Each run below is a few steps of one of 6 hidden systems, one row a step.
Z, trace 1:
[[41,138,290,-109,-75,-293,-65,139,39,-199,23,-61,-159,142,164,354,41,122],
[1,-6,-194,-137,26,151,-204,-266,132,-42,-1,-99,5,54,192,300,322,145],
[-135,-225,-322,156,-115,328,251,-245,-133,-49,26,104,64,37,-168,-163,187,42],
[-166,-196,65,93,-130,-106,78,281,-403,-47,-33,118,-4,-61,-155,-246,-278,150],
[139,135,213,-406,-38,-273,-304,233,36,-61,-7,27,-78,-197,262,-46,-270,69],
[203,372,42,-140,-6,95,-80,-476,382,-47,11,-121,125,17,228,53,116,-99],
[-179,-70,-98,539,156,249,177,-305,15,128,-5,-143,210,78,-148,-100,274,-32],
[-201,-448,78,159,151,-9,162,505,-343,64,-1,77,-120,-184,-308,-106,-49,-93],
[93,117,274,-615,-81,-198,-35,360,-82,-35,-6,174,-316,-12,68,245,-357,-43],
[183,481,-119,-221,-91,17,-169,-428,416,130,71,-15,-19,296,363,209,-22,240]]
F, trace 2:
[[132,125,-175,171,101,-79,-269,-54,53,-149,-268,-233,142,134,213,150,96,56],
[-174,-187,-344,164,-104,14,122,158,-68,106,-80,-157,137,149,-182,162,272,-58],
[-107,-21,187,-35,-329,-192,222,80,-121,-77,53,134,-41,182,-253,48,-35,-77],
[-16,57,224,-236,-78,-298,-166,77,-21,-36,-50,149,-252,51,252,-45,-155,216],
[125,-154,-258,-188,69,75,-113,-22,94,-186,14,-66,-98,-199,313,-65,196,182],
[-83,-110,-127,189,-79,211,108,-310,-63,-176,10,-114,271,-107,-124,-107,302,-74],
[-352,-86,217,99,-77,-29,38,-73,-233,266,-93,83,95,70,-290,-111,-101,-131],
[-3,23,240,-352,62,-145,103,268,43,176,-3,156,-299,-89,66,-71,-306,-67],
[331,201,26,-173,149,10,-15,-54,301,-200,115,-111,-143,-176,396,23,12,126],
[28,-67,-214,368,167,218,-195,-256,123,-70,64,-172,251,-5,21,60,352,94]]
H, trace 3:
[[341,42,-642,132,3,365,176,-145,140,-177,-142,-25,165,145,-104,1,57,-125],
[-180,177,-143,248,-363,-105,321,124,-152,98,-121,-176,282,228,-300,-61,-152,-42],
[-88,-87,203,-278,-309,-558,-127,386,-42,14,-102,51,-69,3,-5,-44,-68,-99],
[279,10,90,-262,57,-219,-150,-99,295,-374,-130,2,-224,0,379,82,225,-80],
[-100,-68,-189,293,141,239,169,-356,79,-129,16,-265,38,42,155,112,456,142],
[-385,-301,0,178,-137,211,340,73,-367,79,190,-5,83,-125,-377,-89,105,52],
[-79,19,408,-405,-155,-80,13,146,-360,-95,-54,282,-149,-94,-97,-84,-442,-24],
[199,320,70,-399,87,-65,-407,-207,236,6,-80,15,-114,-48,504,0,-192,199],
[179,25,-318,340,169,195,-78,-271,469,118,303,-164,208,-85,137,-150,363,96],
[-125,-265,54,586,71,144,305,71,-154,10,84,41,256,-7,-555,-216,109,-279]]
U, trace 4:
[[-98,-353,-402,-213,-17,165,224,10,104,189,-12,172,-232,156,-93,98,241,-122],
[-77,69,72,55,-269,-109,558,230,-219,-179,33,-51,-94,27,-84,-114,-188,105],
[4,62,99,-46,13,-226,-423,293,-158,-83,23,-152,131,-202,209,19,-130,310],
[204,-122,-168,-240,-37,143,-259,-260,160,-257,72,109,48,-59,65,168,349,-87],
[-183,1,-81,194,-217,32,346,-394,23,-38,-172,-5,63,287,-82,-129,174,-80],
[-260,-111,-30,132,56,-81,108,247,-121,347,-25,-112,62,-203,1,-415,-211,81],
[237,30,286,-315,122,33,-123,245,20,-150,224,57,-75,-417,32,-38,-168,-80],
[191,268,257,-62,58,-3,-169,-398,154,-301,-75,18,-64,205,195,293,106,38],
[-161,-74,-372,365,114,144,59,-291,127,266,-109,-15,0,371,26,12,227,146],
[-165,-263,-123,164,-9,205,330,315,-229,225,159,108,51,-161,-395,-242,-125,-80]]
R, trace 5:
[[158,-96,-39,-87,-26,-1,-84,126,122,87,164,271,25,6,-286,-11,-58,-167],
[192,168,-37,24,-97,-67,0,-87,-16,-209,-149,165,-59,296,16,71,-158,76],
[2,-5,-335,4,-84,-58,-24,154,-2,14,-55,-155,51,41,128,41,30,203],
[14,-157,-105,10,-174,-3,42,53,25,-96,145,-16,158,-73,-209,-34,200,-107],
[-88,-3,181,67,-107,-158,-48,-133,-120,-137,-203,54,41,120,-51,-19,23,-69],
[-135,-16,-28,-251,-40,-123,-18,74,-70,89,-139,-67,-109,-36,191,-30,-59,71],
[20,-15,14,-141,-96,74,203,-17,106,-77,200,-28,-72,-126,51,11,104,51],
[-31,-30,128,248,84,61,-10,-158,-25,-105,67,-14,36,-10,3,-13,119,113],
[-102,-150,19,-4,158,57,-138,50,-120,101,-147,-2,9,-100,-37,-101,-41,-66],
[51,101,42,-209,-9,64,118,9,10,50,-33,40,-32,-46,-17,-19,-197,-111]]
H, trace 6:
[[-204,-330,154,-454,-172,-291,-341,257,-229,14,-116,289,-178,-22,-28,101,-9,-26],
[362,112,-174,-401,18,123,21,-266,233,-341,-80,132,-256,13,371,-8,4,70],
[-48,189,-216,437,-34,163,146,-319,83,-29,154,-279,248,54,147,-115,197,320],
[-285,-321,93,218,-145,-18,-17,200,-259,82,155,5,279,-239,-419,-229,114,-118],
[28,-2,361,-438,20,-86,-25,57,-163,-127,-305,200,-151,-81,-99,-30,-279,-364],
[43,349,8,-332,131,-51,-65,-212,272,171,-200,-166,-215,96,502,136,-115,149],
[34,-55,-193,349,79,73,94,-40,390,173,502,-113,34,-26,98,-77,352,283],
[18,-316,191,517,67,85,64,125,-265,-245,125,210,139,-35,-495,-110,58,-129],
[-138,-13,94,-337,115,65,-155,154,-506,-60,-550,13,-32,-11,-108,177,-376,-220],
[66,353,-248,-679,-147,29,4,-57,273,288,25,-133,-153,49,344,235,-151,98]]
R, trace 7:
[[-254,160,-253,235,-29,80,-27,-416,94,449,-241,24,155,411,-15,-121,-65,69],
[0,-209,-133,163,-102,-256,345,462,75,199,58,128,-148,-27,-128,-514,-208,-22],
[392,98,319,-56,-51,-234,-44,417,-102,-626,79,-42,-53,-168,31,195,-113,-6],
[18,137,-116,-282,55,96,-560,-248,60,-93,-170,-237,201,20,247,548,275,66],
[-329,-204,-418,7,-154,266,248,-465,213,471,-7,68,38,198,-154,-133,363,-176],
[-187,-176,235,484,-126,-191,632,193,-230,-2,47,218,-196,162,-285,-477,-241,25],
[136,58,431,-181,109,-360,-362,639,-346,-347,-7,-80,-96,-311,214,95,-400,263],
[280,189,-213,-734,25,294,-548,-329,251,-142,69,-143,122,-254,315,442,241,-11],
[-180,20,-457,342,-88,441,402,-859,330,278,-8,-6,141,324,-57,-179,476,-88],
[-357,-321,168,811,92,-259,533,429,-279,266,-94,76,-64,108,-371,-615,-194,-23]]
F, trace 8:
[[133,167,-203,-346,-30,-2,105,142,270,300,150,88,-252,148,140,154,-161,80],
[447,77,-136,284,1,-26,61,-116,356,-320,175,102,-19,90,141,-164,104,153],
[-59,-179,-63,487,128,-15,-303,94,-299,-173,-147,-129,306,-50,-125,-4,125,147],
[-251,-151,-125,-301,-164,68,35,252,-382,91,-184,-65,104,-20,-323,261,-61,-232],
[9,292,95,-485,-375,-173,303,-170,201,72,-50,105,-212,248,102,4,-189,-76],
[170,39,16,209,53,-310,-106,-101,423,16,122,90,-181,78,439,-403,59,343],
[84,-445,-101,365,297,37,-252,246,-118,-339,64,-137,133,-357,-56,-123,377,18],
[-312,-71,124,-181,-48,305,25,-62,-517,-161,-211,-194,263,-110,-342,418,89,-314],
[-314,306,85,-452,-298,38,303,-305,49,513,-69,184,-169,342,-2,99,-296,-30],
[306,32,9,74,16,-275,175,51,553,156,306,335,-395,78,318,-549,-162,292]]
J, trace 9:
[[217,-31,-182,-53,72,22,90,-72,135,-117,-283,111,-98,105,30,-197,-45,-194],
[-23,150,-85,125,90,-32,218,148,42,80,-141,-342,66,-4,69,49,-17,-54],
[-113,-5,114,53,-79,-98,-29,132,93,184,270,-56,107,-15,-146,109,110,9],
[70,-114,139,-12,-16,-83,-61,-29,45,-122,88,286,-181,106,-54,45,55,-2],
[28,-98,-134,-33,129,64,33,29,-89,-167,-188,-29,-164,8,206,49,6,135],
[-105,41,-194,-75,-98,169,58,2,-117,41,51,-173,137,-86,-8,73,12,104],
[-32,81,85,-37,-226,-47,-4,-58,-54,23,95,113,111,55,-150,-44,-104,8],
[78,-23,90,-27,22,-159,-85,0,71,-51,-120,94,-63,-7,120,-233,-76,-24],
[87,-28,-69,-37,125,28,42,-5,129,-84,-93,-179,1,-117,121,-22,119,-89],
[-63,85,26,66,17,94,84,-82,-7,72,26,-105,107,51,-107,204,94,-75]]
Z, trace 10:
[[7,327,165,113,-200,96,-215,-561,147,172,-21,246,360,224,-258,-159,-151,-240],
[-150,-96,-71,480,343,-124,-33,68,34,359,-404,-81,20,78,91,-443,-102,-51],
[237,-59,114,11,246,-97,373,575,66,-199,72,-227,-196,-327,-4,-17,-85,-267],
[71,287,336,-270,-108,-101,-83,55,76,-70,203,-67,12,142,-138,697,59,-129],
[-182,-100,-325,-36,14,127,-228,-394,206,398,-82,113,-37,380,74,224,277,121],
[62,-338,-472,336,25,197,457,12,-62,-137,-50,195,-190,116,-55,-428,40,161],
[151,-11,163,77,-146,-199,41,541,-421,-441,64,-8,54,-156,-128,33,-313,182],
[86,238,117,-582,-172,-225,-633,13,74,-20,-64,-105,211,-164,171,290,-16,-76],
[-71,172,-236,-96,-151,122,54,-718,421,264,-155,-19,145,174,161,-233,266,-225],
[-232,-194,11,765,86,-3,537,-18,-133,7,4,-72,-9,87,-87,-451,105,112]]
U, trace 11:
[[387,320,53,-415,-350,107,323,-162,48,-385,109,226,-125,-19,-25,-133,-362,-60],
[244,382,-33,411,32,-284,-225,-62,175,-143,-150,-192,203,211,297,-140,-135,271],
[73,-395,-289,312,325,166,-292,38,169,93,65,-6,231,-144,-200,-44,403,-217],
[-262,-126,327,-131,-71,109,333,-103,-162,6,-115,55,-11,-48,-416,83,59,-533],
[-242,295,239,-352,-52,-301,78,150,-13,383,-193,-126,-216,90,276,-11,-390,90],
[386,38,-210,-91,147,-8,-36,227,384,-15,395,101,-258,-11,314,50,-30,400],
[183,-170,6,517,54,148,36,-148,-110,-541,164,150,75,158,-193,156,300,171],
[-483,-205,-43,133,20,143,-214,-143,-528,92,-421,-117,311,44,-242,114,66,-139],
[-170,86,-247,-696,-261,76,129,103,37,438,-81,-47,37,-178,-32,-96,-243,-273],
[409,356,130,-132,-292,-392,205,131,447,-120,290,103,-185,49,223,-258,-233,139]]
J, trace 12:
[[337,76,-141,-117,-92,266,-77,267,-309,-350,297,176,56,-222,-28,-73,-469,428],
[390,282,-251,-189,-132,12,-518,4,3,-229,-127,39,371,-43,61,-81,-300,35],
[163,137,-469,40,-118,-83,-194,-215,295,160,-371,-31,327,238,-58,-164,17,-316],
[-100,-51,-112,354,-108,-284,372,146,185,236,-218,-140,66,252,-201,-230,89,-314],
[-130,-162,368,67,30,-429,203,464,81,33,95,-204,-174,-69,-39,65,171,-152],
[6,-94,253,-285,84,-101,-120,75,139,-135,218,-17,-283,-71,180,437,324,84],
[-92,-47,-177,-12,-5,326,-44,-425,-117,-116,54,110,-151,240,169,341,194,372],
[-261,-154,-239,237,-122,293,114,-121,-455,-3,-15,124,99,57,-148,-244,-156,358],
[15,-57,92,-214,-187,-77,-21,259,-288,-139,-22,34,169,-377,-153,-393,-346,-110],
[271,307,183,-459,-44,-197,-199,-31,303,-96,-147,-105,52,-182,248,-56,-167,-286]]

Which system made each run below?
trace 13:
[[224,-94,-367,-309,-223,279,-158,78,-64,-250,376,49,173,-337,-34,35,69,246],
[112,233,6,90,-320,145,-34,-518,36,-184,12,178,306,153,-255,-132,-16,-153]]
 => H
trace 14:
[[-441,-391,114,179,-99,-117,189,150,-222,104,-78,-100,61,9,-364,66,367,-303],
[-385,-86,253,-577,-141,-222,99,252,-239,223,-123,-61,-230,-212,119,-22,-165,-51]]
 => U
trace 15:
[[112,-107,-67,-3,94,383,-184,-349,-219,-357,73,269,-50,37,18,159,81,251],
[-150,-56,-354,71,-24,389,77,-194,-320,101,-137,95,118,45,-106,-184,-197,174]]
 => F
trace 16:
[[-5,-88,-260,51,148,89,-199,241,-34,150,30,-181,133,-121,11,71,29,146],
[113,-39,-41,-90,-128,96,-23,-84,69,-26,74,154,157,-31,-312,-8,33,-298]]
 => R
trace 17:
[[-129,-34,-116,356,-164,66,-64,162,-430,-93,-138,-7,425,201,-555,159,-129,-74],
[-69,-29,-158,-480,-205,-234,-347,315,-107,247,-339,-17,195,-55,-153,28,-221,-339]]
 => U
trace 18:
[[192,177,22,-130,40,125,-51,122,24,86,223,116,35,-112,-21,-65,-334,88],
[204,219,17,114,67,-33,-286,-71,164,75,24,75,154,105,-19,9,-115,7]]
 => H
trace 19:
[[475,-100,-363,-48,81,35,-62,203,86,-449,-156,-16,18,-168,130,-164,-31,-73],
[-110,166,-122,182,-139,7,-21,-124,-150,-193,-304,-451,438,-19,-1,83,143,-103]]
 => F
trace 20:
[[-77,197,-87,-379,-78,-271,-626,122,-68,240,-426,-149,263,89,94,260,-154,-145],
[314,-47,-461,-329,-230,-117,197,-7,612,84,65,91,-157,196,60,1,273,-231]]
 => U
trace 21:
[[101,180,418,-143,132,-342,-246,28,341,151,-116,-36,15,-91,78,-106,-69,-359],
[69,-40,30,144,427,-18,-6,-65,397,181,-94,-127,-184,90,202,90,267,-176]]
 => H
trace 22:
[[-18,-365,29,-77,20,-103,41,-22,-230,-434,-132,159,-378,-87,332,-205,147,293],
[-160,-116,-77,-211,79,397,83,-12,-441,-284,-49,-321,67,-397,96,150,79,134]]
 => R
trace 23:
[[47,-304,340,553,143,-243,-31,331,31,6,252,237,35,7,-376,-208,46,-95],
[239,-319,96,-281,354,-83,-188,500,-90,-330,-177,52,-291,-191,7,301,69,-249]]
 => J
trace 24:
[[-107,-45,-218,262,350,485,57,-101,129,524,359,92,-95,153,-94,233,15,267],
[136,-131,-115,327,48,223,118,324,-190,143,318,428,-25,122,-460,-135,-374,176]]
 => H
trace 25:
[[-129,12,2,280,-335,-489,-145,202,251,289,139,-48,249,278,-195,-11,188,-11],
[96,-362,93,-106,-163,-445,-155,209,27,-293,-108,296,-228,121,-18,-46,185,-98]]
 => R
trace 26:
[[103,-162,-67,-510,-269,254,202,-117,-54,-380,275,142,-98,-197,-151,218,233,-105],
[-183,305,108,93,-402,-246,113,-372,-95,-160,-171,-77,106,290,198,-122,-76,242]]
 => U
trace 27:
[[86,239,-197,-50,-284,-162,270,-39,225,-336,-40,-485,81,144,210,415,420,4],
[-334,-170,-12,348,-356,-251,-116,-280,89,119,169,94,133,400,-126,128,482,194]]
 => F
trace 28:
[[-65,-221,161,-437,-135,150,-243,-476,-222,-409,-253,271,-21,-116,0,-68,164,-212],
[-196,150,-206,-268,-44,295,291,-521,2,139,-256,-109,-97,-62,332,-333,-117,68]]
 => H
trace 29:
[[184,41,-155,-27,210,143,75,-296,269,280,-310,365,-195,277,-36,-288,-247,-294],
[242,198,-38,358,327,42,439,347,126,54,-103,-153,-107,91,-60,-89,-323,-143]]
 => U
trace 30:
[[20,-118,-252,-347,130,117,131,106,44,250,-99,215,-379,119,110,81,-130,45],
[293,155,-88,129,-59,110,375,-99,159,-318,160,-28,-66,-40,140,-220,-43,177]]
 => F
trace 31:
[[27,227,242,1,-349,-161,334,-204,13,-130,16,276,-145,263,-49,-236,-221,50],
[-14,135,140,275,223,-217,-290,81,-17,-55,-92,-207,45,-18,359,-37,-41,370]]
 => Z
trace 32:
[[70,66,249,-34,-306,-301,94,55,3,-280,-4,13,71,58,-63,10,26,-112],
[-99,-28,70,-113,-66,-255,-218,-24,1,-108,-149,-130,-66,40,285,154,195,118]]
 => R
trace 33:
[[54,103,-50,-206,-15,372,441,41,-135,-42,98,58,-198,124,-219,382,-160,-54],
[-31,269,69,65,-60,-96,-59,120,-102,211,141,95,-80,141,134,-19,-435,481]]
 => J
trace 34:
[[119,218,9,47,-54,184,56,-26,-93,-63,130,73,76,119,-159,236,-206,123],
[-2,-12,-203,35,34,14,-324,17,57,228,-31,91,154,96,-61,-22,-44,63]]
 => Z
